[[ 1.58 -0.97]
 [ 1.66 -1.11]
 [-1.62  0.62]
 [-1.71  0.53]
 [-5.15  5.03]]
:
[[ 1.58 -0.97]
 [ 1.66 -1.11]
 [-1.62  0.62]]

[[ 3.34 -5.24  2.36 -5.35]
 [-0.49  1.88 -1.29  1.64]
 [ 0.77 -1.84  2.30 -1.93]
 [-3.19  2.11 -4.34  2.62]]
:
[[ 3.34 -5.24]
 [-0.49  1.88]
 [ 0.77 -1.84]]

[[-4.80  0.45]
 [-4.31  2.26]
 [ 3.35 -2.33]
 [ 4.98  1.39]
 [ 1.21  3.49]]
:
[[-4.80  0.45]
 [-4.31  2.26]
 [ 3.35 -2.33]]

[[-0.23  4.39]
 [ 0.20 -3.29]
 [ 0.27 -3.39]
 [ 0.28 -5.78]]
:
[[-0.23  4.39]
 [ 0.20 -3.29]
 [ 0.27 -3.39]]

[[ 4.41  2.01 -5.27]
 [ 2.17  2.87 -1.93]
 [ 1.90  2.74 -1.38]
 [-0.23 -1.08 -0.51]]
:
[[4.41 2.01]
 [2.17 2.87]
 [1.90 2.74]]

[[ 0.15  0.54 -5.28 -0.01]
 [ 4.06  1.12 -1.80 -0.79]
 [-4.42 -1.25  3.23  1.39]
 [ 0.87 -0.19  5.14  0.31]
 [-3.55 -1.01 -0.60 -0.38]]
:
[[ 0.15  0.54]
 [ 4.06  1.12]
 [-4.42 -1.25]]

[[ 4.39 -2.73 -2.11 -5.75]
 [ 0.75 -0.57  0.12  0.39]
 [-2.31  1.50  0.84  2.07]]
:
[[ 4.39 -2.73]
 [ 0.75 -0.57]
 [-2.31  1.50]]

[[-0.20 -4.72  1.40  2.85]
 [ 0.20  3.48  0.47  0.84]
 [-0.12 -6.13  1.96  4.03]]
:
[[-0.20 -4.72]
 [ 0.20  3.48]
 [-0.12 -6.13]]
---
[[ 2.17 -2.89 -4.52 -1.79  3.65  2.44  3.47  1.67 -0.45]
 [ 0.79  4.63  1.24 -1.52  3.17  2.23  2.25  4.66  3.69]
 [ 1.71 -2.08  1.95 -3.95 -3.61 -0.02 -1.71  1.09  1.70]
 [ 0.77 -3.54  2.09  2.78  3.92 -0.65  4.51 -2.18 -0.88]
 [-3.38 -1.55 -2.79  3.59  3.04 -4.47 -2.45  2.11 -1.65]
 [ 4.04 -4.13 -2.69  3.79  3.90  1.09 -2.40 -0.01  0.90]
 [ 2.49 -4.57  3.88  4.48 -2.37  0.18 -0.96  0.58 -4.55]
 [ 3.35  3.08 -2.45 -3.39 -0.55 -2.61  2.09  2.40  0.71]
 [-3.79 -1.33 -2.01 -2.47  1.81 -0.92 -4.64  4.10  4.58]]
:
[[ 2.17  0.79  1.71  0.77 -3.38  4.04  2.49  3.35 -3.79]
 [-2.89  4.63 -2.08 -3.54 -1.55 -4.13 -4.57  3.08 -1.33]
 [-4.52  1.24  1.95  2.09 -2.79 -2.69  3.88 -2.45 -2.01]
 [-1.79 -1.52 -3.95  2.78  3.59  3.79  4.48 -3.39 -2.47]
 [ 3.65  3.17 -3.61  3.92  3.04  3.90 -2.37 -0.55  1.81]
 [ 2.44  2.23 -0.02 -0.65 -4.47  1.09  0.18 -2.61 -0.92]
 [ 3.47  2.25 -1.71  4.51 -2.45 -2.40 -0.96  2.09 -4.64]
 [ 1.67  4.66  1.09 -2.18  2.11 -0.01  0.58  2.40  4.10]
 [-0.45  3.69  1.70 -0.88 -1.65  0.90 -4.55  0.71  4.58]]

[[-2.22  3.71  2.28]
 [-3.12 -0.57 -0.07]
 [-3.11 -2.47  2.11]
 [-3.30  1.32  6.16]
 [-0.42  3.56  1.16]
 [-1.54 -3.57  0.52]
 [ 2.46 -1.93  1.49]
 [-1.12 -0.60  2.49]]
:
[[-2.22 -3.12 -3.11 -3.30 -0.42 -1.54  2.46 -1.12]
 [ 3.71 -0.57 -2.47  1.32  3.56 -3.57 -1.93 -0.60]
 [ 2.28 -0.07  2.11  6.16  1.16  0.52  1.49  2.49]]

[[-2.23  3.28  2.76 -1.32  0.86 -0.53 -2.57  5.01 -4.68  3.79  1.76 -4.16
   4.19  5.98]
 [ 1.64 -0.41 -0.62  2.29  1.70  0.48  1.65  0.32  0.38  1.74  2.90  0.55
  -1.04  0.89]
 [-1.92  2.36  1.80 -1.13  0.62 -0.61 -2.38  4.06 -4.46  3.32  1.62 -3.89
   3.06  4.92]]
:
[[-2.23  1.64 -1.92]
 [ 3.28 -0.41  2.36]
 [ 2.76 -0.62  1.80]
 [-1.32  2.29 -1.13]
 [ 0.86  1.70  0.62]
 [-0.53  0.48 -0.61]
 [-2.57  1.65 -2.38]
 [ 5.01  0.32  4.06]
 [-4.68  0.38 -4.46]
 [ 3.79  1.74  3.32]
 [ 1.76  2.90  1.62]
 [-4.16  0.55 -3.89]
 [ 4.19 -1.04  3.06]
 [ 5.98  0.89  4.92]]

[[-0.23  1.36 -4.69]
 [ 1.44 -1.88  3.89]
 [-0.57 -1.04  5.35]
 [-2.50  2.20 -1.48]
 [-0.64 -0.65  3.62]
 [ 2.62 -2.99  3.88]
 [ 1.27 -2.07  2.06]
 [-1.38  1.74 -3.64]
 [ 0.03 -1.23  2.71]
 [ 2.08 -1.98  2.32]]
:
[[-0.23  1.44 -0.57 -2.50 -0.64  2.62  1.27 -1.38  0.03  2.08]
 [ 1.36 -1.88 -1.04  2.20 -0.65 -2.99 -2.07  1.74 -1.23 -1.98]
 [-4.69  3.89  5.35 -1.48  3.62  3.88  2.06 -3.64  2.71  2.32]]

[[-1.52 -3.51  1.25 -2.32  1.44  0.19  0.84  2.36 -1.98]
 [-0.75 -3.50  2.00 -1.88  1.35  0.02  0.37  2.35 -2.09]
 [-3.64  3.22 -4.52  2.32  5.42 -0.10  2.86  2.21 -0.32]
 [-0.70 -1.40 -1.62 -3.22  4.47  5.34  0.61  2.95  0.44]
 [ 2.69 -2.08  0.60 -1.57  4.00 -0.19  1.24  4.40 -3.98]
 [-2.59 -0.56 -2.10 -2.74  4.03  6.09  1.90  3.01  0.64]
 [-0.84 -2.27 -0.37 -4.30  2.20  0.62  1.59  1.38 -2.47]
 [-0.28  1.08 -1.26 -0.30  5.84  5.62  1.69  5.74 -0.27]
 [-5.02  2.10 -4.74  0.73  4.37  0.88  3.41  0.39  0.42]]
:
[[-1.52 -0.75 -3.64 -0.70  2.69 -2.59 -0.84 -0.28 -5.02]
 [-3.51 -3.50  3.22 -1.40 -2.08 -0.56 -2.27  1.08  2.10]
 [ 1.25  2.00 -4.52 -1.62  0.60 -2.10 -0.37 -1.26 -4.74]
 [-2.32 -1.88  2.32 -3.22 -1.57 -2.74 -4.30 -0.30  0.73]
 [ 1.44  1.35  5.42  4.47  4.00  4.03  2.20  5.84  4.37]
 [ 0.19  0.02 -0.10  5.34 -0.19  6.09  0.62  5.62  0.88]
 [ 0.84  0.37  2.86  0.61  1.24  1.90  1.59  1.69  3.41]
 [ 2.36  2.35  2.21  2.95  4.40  3.01  1.38  5.74  0.39]
 [-1.98 -2.09 -0.32  0.44 -3.98  0.64 -2.47 -0.27  0.42]]

[[ 5.59  1.22]
 [ 0.19  0.07]
 [-2.01 -0.64]
 [-5.97 -1.45]
 [ 4.51  1.66]]
:
[[ 5.59  0.19 -2.01 -5.97  4.51]
 [ 1.22  0.07 -0.64 -1.45  1.66]]
